(in the rows, 128 means zero)
A single turn carries every row of the set below to another of its rows. Some are shown first; where does it send the rows asked next?
q_161: [107 128 157 113 148 133 154 143 113 123 138 140 122 128 114  96  97  99
  98 120 119 100 122 112 159 116 107 140 121 154 125  98 147 114 149 100
 136 150 131 120 113 122]
q_984: [111 126 152 120 150 143 156 137 123 123 132 141 130 127 113 100  99 112
  97 119 117  98 124 119 151 108 103 131 125 158 118  99 150 117 150 101
 134 144 141 124 112 125]
q_661: [102 146 167 124 131 147 155 123 106 104 131 121 137 125 112 125 120 123
 115 119 125 111 127 111 147 102 104 138 114 148 112  83 166 105 133 100
 143 141 141  97 107 127]
q_760: [113 132 151 112 140 143 155 133  86 115 148 134 121 111 123 127 115  98
  96 111 101 103 115  79 123 135  94 152 139 159 127 111 135 115 140  85
 133 135 152  96 111 135]
q_977: [114 125 144 142 120 127 162 118  85 147 125 100 144 104 117 136 151  98
 113 119  94 108 114 108 131 159 118 151 118 141 128 121 137 124 129 129
 153  95 125 110 116 113]
q_376: [126 144 149 100 154 134 143 141  73 130 143 110 142 126 119 122 135 128
  93 110 102 110 129 141 145 115  85 147 132 123 117 117 141 164 108 125
 143 117 131  86 114 105]
q_91: [129 155 151 117 172 126 138 132  95 125 147 107 123 116 122 121 158 120
  94 125 104 114 114 131 101 107 100 157 136 122 106 131 130 145 112 117
 142 113 133  83 123 102]
q_652: [111 132 142 134 121 119 160 120  91 123 148 115 144  90 108 130 143 113
 116 129  83 101 144 136 135 132 137 136 117 142 122 115 143 114 149 132
 130 100 125 108 107  99]
q_807: [102 159 171 120 127 128 157 131 100 107 128 116 128 103 125 119 116  91
 102 121 110 109 110  94 139 135 113 161 124 146  98 108 150  95 134  90
 144 148 147 102 104 124]
q_218: [ 91 150 165 122 132 138 155 120 103 109 122 117 131 131 118 125 111 121
 118 122 118 112 124 109 149 112 113 144 110 148 114  75 167 113 137 102
 139 140 128  96 104 129]
q_413: [110 145 166 120 153 110 107 103 103 134 150 116 120 132 101 100 156 111
 108 111 116  97 119 115 111 134 136 144 137 133 112 108 133 133 107 107
 139 115 118  89 122 102]
q_819: [108 131 139 138 121 123 156 135 110 127 159 111 143 104  98 108 143  96
 107 132 107  95 128 130 150 129 133 128 117 141 130 114 135 117 140 132
 134  89 112  92 121 100]
q_441: [116 120 141 148 127 137 147 113  90 148 137 121 142 132 110 118 134  90
 111 117 103 106 122 113 151 135 115 132 108 143 137 114 132 130 125 141
 143  92 110 117 124 105]
q_332: [129 128 168 117 164 114 125 102 102 134 144 128 118 123 110 108 156 121
 111 116 101 106 133 114  94 131 136 144 145 132 122 121 135 133 117 108
 132 130 122  97 116 108]
q_44: [112 131 149 153 131 124 142 117  90 128 166 125 152 113 108 115 139  91
 113 123 100 101 134 114 140 115 124 127 123 138 127 118 128 120 128 131
 122  83 122 119 112  96]
q_534: [109 140 146 116 139 149 150 131  88 115 144 129 130 114 125 134 111 109
  98 109  96 108 124  83 118 131  96 145 140 165 113 111 135 117 140  84
 130 127 161  97 111 134]
q_887: [ 88 143 152 121 141 129 129 124  90 122 148 132 126 124 108 114 110  97
  95 102 115  84  99  99 147 123  90 148 129 160 111  87 138 123 141  89
 140 122 147 126 110 124]
q_769: [118 131 146 142 120 128 167 123  89 136 121 103 143 110 114 139 141 101
 120 129  88 123 127 115 137 143 131 144 107 144 128 119 141 123 140 136
 146 107 108 107 117 108]
q_853: [104 153 159 118 129 137 167 130 113 116 115 110 125 106 132 115 115 104
 101 124 107 106 113  95 133 148 116 156 124 149 104 106 154 100 135  95
 141 147 144  88 107 134]
q_449: [108 130 148 140 123 115 158 131  85 139 154  95 156  92 122 116 153 105
 120 120 104  98 141 115 135 148 126 141 120 133 129 121 139 108 125 120
 134  96 136 108 111  99]
q_546: [123 162 141 110 165 126 129 126  92 132 140 102 123 123 123 106 149 134
 102 114 104 100 130 153 119 109 102 145 110 127 103 117 142 132 113 128
 142 134 124  91 129  90]
q_720: [107 160 162 120 124 141 160 132 114 106 125 115 130 105 124 117 115  99
  96 124 111 111 115  99 136 135 116 152 127 150  92 113 150  96 133  91
 143 142 154  90 109 127]
q_185: [132 166 152 120 172 122 139 134 100 128 136  99 127 112 128 109 153 120
 100 123 102 113 122 138 107 107 106 152 120 122  98 133 136 130 112 123
 138 136 124  94 125  92]
q_512: [ 88 142 151 131 148 135 137 128 105 134 137 125 132 134 121 101 106  94
  94 106 121  87  97  87 144 131  92 144 132 156 114  92 137 126 130  91
 134 117 144 121 112 131]
q_748: [125 122 139 146 128 130 154 113  98 136 157 123 146  88 113 109 154  96
 102 119  95  82 124 118 128 141 115 131 128 138 128 131 131 105 129 132
 128  96 136 112 115 106]
q_197: [144 157 152 111 158 136 149 142  79 126 134 113 145 117 126 116 130 117
  93 114  86 118 130 131 133 109  88 139 124 126 108 136 134 144 108 129
 127 141 120  94 116 100]
q_352: [116 133 141 145 119 133 157 117 101 137 125 113 138 120 103 122 136  93
 112 127  95 109 117 125 152 136 128 134 100 146 126 112 139 122 137 145
 147 104  98 109 124 104]
q_458: [125 167 150 116 151 130 141 141  83 123 140  96 147 112 110 123 149 117
  89 110 101 104  99 130 135 110  78 145 128 126 102 118 135 152 107 123
 142 120 121  83 118 107]
q_183: [ 88 144 144 124 143 134 133 135 102 130 144 120 136 125 112 108 109 105
  93 102 120  84 103  99 144 126  90 140 131 164 107  92 138 123 139  85
 139 118 156 124 115 125]
q_84: [123 140 155 111 158 111 119 113 115 134 142 127 110 127 101  94 140 112
 102 120  97 101 130 126 109 136 148 139 135 142 113 120 129 133 128 113
 131 132 108  91 126 100]
q_635: [104 141 165 116 131 141 157 120  96 103 136 126 126 118 110 128 123 120
 115 117 118 104 121 110 146 108 100 143 111 150 122  80 164 102 141 101
 144 152 131  95 107 129]
q_475: [121 117 142 146 129 132 152 109  86 152 130 122 141 115 118 123 138  88
 104 117  92 102 116 109 137 153 115 144 121 142 130 128 129 129 127 136
 145  92 128 128 116 110]
q_286: [116 143 165 118 158 100 125 115 115 140 132 105 121 112 105  96 159 118
 108 116 109  96 118 124 105 144 142 149 136 133 108 116 139 126 121 105
 141 135 116  99 120 103]
q_864: [127 165 147 106 144 130 137 131  88 131 129 107 139 112 119 104 135 116
  82 109  96  94 112 152 151 125  89 146 120 123  91 125 142 142 106 132
 145 132 130  96 115  98]
q_308: [122 148 138 101 170 126 128 134  93 137 148 115 116 133 126 101 135 125
  92 119 105 104 138 153 125 115 109 150 123 127 109 124 133 150 116 125
 142 118 133  91 127  91]
q_562: [107 128 150 121 149 144 155 126 122 122 128 145 120 136 113 102  96 107
  96 123 111  97 115 113 150 113 106 134 124 158 124  92 149 123 149 109
 130 138 127 113 112 132]
q_182: [133 155 152 108 158 123 148 146  93 126 131 117 137 110 117 116 128 108
  77 123  86 112 109 144 139 118  97 153 141 125  95 137 131 161 122 126
 137 121 128 104 109 103]
q_771: [117 155 146 110 168 121 125 129  95 131 148 114 117 124 120 112 144 115
  85 122 104 105 116 145 117 115 107 160 137 124  96 127 128 155 115 119
 146 102 140  93 121  95]
q_613: [112 142 159 113 158 106 117 112  96 133 144 108 122 128 101 113 155 132
 121 112 103 105 135 120 103 127 139 140 130 141 121 100 139 135 125 106
 134 131 107  90 123 102]
q_233: [105 139 150 123 144 144 152 115  86 122 132 129 129 116 133 132 114 108
 102 108  94 101 115  78 115 137  94 149 138 159 117 104 141 117 134  90
 127 130 154 105 105 139]

q_91 turns into q_546
q_984 turns into q_534
q_853 turns into q_562
And these:
q_748 turns into q_652
q_332 turns into q_613
q_458 turns into q_864
q_760 turns into q_635
q_352 turns into q_475

A single turn carries every row of the set below to another of its rows. Some are shown first; where does it send the rows asked next?
q_876: [127 116 143 117 124 126 134 110 136 132 131 162 144 133 145 115 137 129
 101 121 109 116 116 130 104 134]
q_814: [125 117 131 114 108 140 145 135 125 123 105 135 113 121 107 113 111 117
 137 125 112 117 139 132 114 100]
q_107: [109 117 122 129 102 117 114 123 120 147 136 157 120 154 105 136 131 123
 115 154 113 124 144 150 133 103]
q_265: [127 110 111 113 108 102 127 134 126 108 127 121 128 118 114 152 140 128
 122 143  89 125 135 151 147 109]
q_311: [123 116 140 132 107 121 133 141 123 125 122 141 103 123 133 108 160 114
 116 118 110 137 126 147 114 124]
q_126: [125 122 139 117 114 121 118 152 139 137 115 139 136 125 111 134 166 128
 113 164 122 142 140 116 139 132]
q_783: [126 119 124 107 125 134 120 122 158 130 100 129 121 119 114 123 141 130
 130 165 114 120 148 101 138 121]
q_881: [123 118 121 126 124 159 114 127 119 111 134 149 135 110 117 141 138 148
 145 136 109 142 125 101 131 123]
q_100: [131 130 124 120 113 139  96 150 138 120 129 151 138 114 144 133 138 120
 161 140 121 125 144 126 111 134]
q_572: [137 122 114 113 105 140 102 104 147 130 124 112 141 135 154 124 121 137
 135 152  96 124 137 127 133 136]
q_196: [157  83 126  88 115 123 123 123 133 129 118 127 114 114 138 145 141 126
 115 127 109 111 126 135 134 124]
q_745: [134 123 103 119 119 129  82 131 135 119 120 158 140 118 132 127 125 136
 144 105 116 126 147 140 122 121]
q_700: [105 114 122 131 110 129 131 130 119 147 142 150 128 152  93 133 129 121
 121 144 112 125 145 144 132 106]
q_556: [111 118 119 130 107 114 127 122 112 140 143 148 117 150 103 136 127 120
 121 160 108 137 146 146 137 113]
q_238: [132 113 106 126 120 143  94 139 117 126 130 161 132 118 115 131 138 153
 124 103 122 135 122 123 129 130]
q_324: [138 123 121 116 117 124 127 134 145 120 136 122 126 135 112 152 130 118
 112 133 114 101  99 142 122 135]
q_567: [133 103 100 112 119 115 135 120 128 137 134 127 115 116 141 109 136 154
 124 138 113 113 171 132 118 116]
q_678: [122 110 123 120 103 149 110 133 134 142 135 124 160 132 148 141 143 130
 116 141 114 153 115 136 134 128]
q_815: [141 132 136 111 137 134 118 115 162 124 120 122 152 126 123 136 151 133
 113 146 127 142 145 123 127 127]
q_152: [130 122 139 120 119 124 128 106 132 127 132 160 143 129 139 125 128 145
  84 132 117 116 115 133 106 129]
q_482: [140 120 132 131 120 161  91 119 127 115 141 139 116 110 122 127 145 124
 126 142 111 128 160 133 136 145]
q_296: [126 124 103 136 112 142  82 129 126 117 125 155 114 115 109 117 127 134
 120 119 108 113 145 135 138 139]
q_780: [129 101  94 109 117 117 129 118 135 141 128 133 114 115 147 122 131 156
 119 142 127 114 158 132 112 102]
q_253: [131 123 138 117 124 128 140 111 130 129 137 157 145 129 137 126 118 128
  96 136 120 123 110 130 104 137]
q_388: [125 108 115 119  87 150 111 143 118 143 125 120 133 123 124 126 122 138
 116 166 103 122 134 119 148 136]
q_877: [132  95  99 106 119 117 135 116 132 140 130 131 109 109 156 118 130 139
 124 146 123 123 159 131 115 116]
q_866: [155 129 132 121 124 125 139 113 121 117 134 116 115 137 116 117 136 148
 128 113 114 139 145 141 112 117]

q_556 turns into q_877
q_324 turns into q_265
q_311 turns into q_814
And these:
q_815 turns into q_126
q_678 turns into q_388
q_482 turns into q_100
q_296 turns into q_745
q_152 turns into q_107
q_876 turns into q_700

